In the data rows, 128 means zero.
Some points, one per row:
[133 135 134 135 117 143 142 136 119 103]
[128 129  84 157  94 134  80 109 133 138]
[117  98 109 114 127 120 121 115  99 135]
[122 144 123 150 116 141 134 156 141 150]
[107  98 113  55 145 116  91 102   0 120]
[110 142 190 113 161  94 129  96 121 118]
[160 151 131 130 146 137 116 141 124 126]
[130 112 224  99 129 107 112 108 107 122]
[124 141 153 152 145 150 169 183 154 144]
[122 138 152 148 148 152 142 150 148 166]
[ 34 115 101 116 129 140  84  98 146  88]
[134 115  97  76 143 126 124  72  94 132]
[133 126 124 141 155 150 118 162 137 144]
[109  85 117 110 111 103 101 100  84 101]
[139 144 145 148 131 157 147 147 142 131]
[ 35   0 124 143 125 116 124 101 109 109]
[189 117 108 142 149 134 119 132 116 121]
[ 99 119  97 113 128 127 174 126 178 183]
[133  83 130  87 111 128 168 140 157 179]
Here are 12 more points, each followed by its number:
[118 144 134 139 131 153 161 169 152 152] 0
[153 135 146 129 115 140 133 132 132 140] 1
[141  59 133 118   0 132 136 100 152 131] 2
[127 141 153 142 156 152 167 163 155 140] 3
[105 133 172 105  96  76  59 111 105 121] 4
[145 162 116 127 135 133 154 133 119 123] 5
[174 138 112 131 132 128 132 122 133 113] 6
[102 153 158 164 153 178 133 151 156 142] 7
[107 135 134 123 146 125 133 168 192 136] 8
[119 124 141 154 149 132 143 146 159 146] 9
[131 121 137 175 136 131 115 159 152 172] 10
[135 113  92 103  94  93  73  94 118 119] 11
Which of these numbered points is nearest to each point below, ignoring the 3 directions in which the first points spread most? Its number follows each.
[110  14 110   0 118  82 104 100 112 160] > 11
[168 138 125 131 115  88 134 104 124  92] > 6
[133 127 116 115 188 121 113  86 125 126] > 9
[145 144 138 158 140 147 123 133 141 121] > 9
[122 115 100 114 117  65 144  89 131  83] > 6
[106 129 112 133  64 114 136 101 122 149] > 1
[146 127 121  66   0  71  53 109  92 113] > 2
[ 98 124 139  60 148  83  92 102 101 113] > 8
[112 147 134 124 124 125 130 187 167 175] > 8
[143 119 141  38 102  69 103 139  51 161] > 0
[ 67 114 115 138 110 169  64 149 122 125] > 7
[154 127 150 106 124 114 137 103 122 169] > 1
[127 153 138 168 164 157 154 168 153 154] > 3
[ 88 127 108 100 111  75 137 106 118  99] > 5
[113 119   0  74 145  96 140  92 105 109] > 5
[  0 120  84 121  46 114  81  83 104  93] > 4
[150 168 179 146 154 167 127 151 148 139] > 7
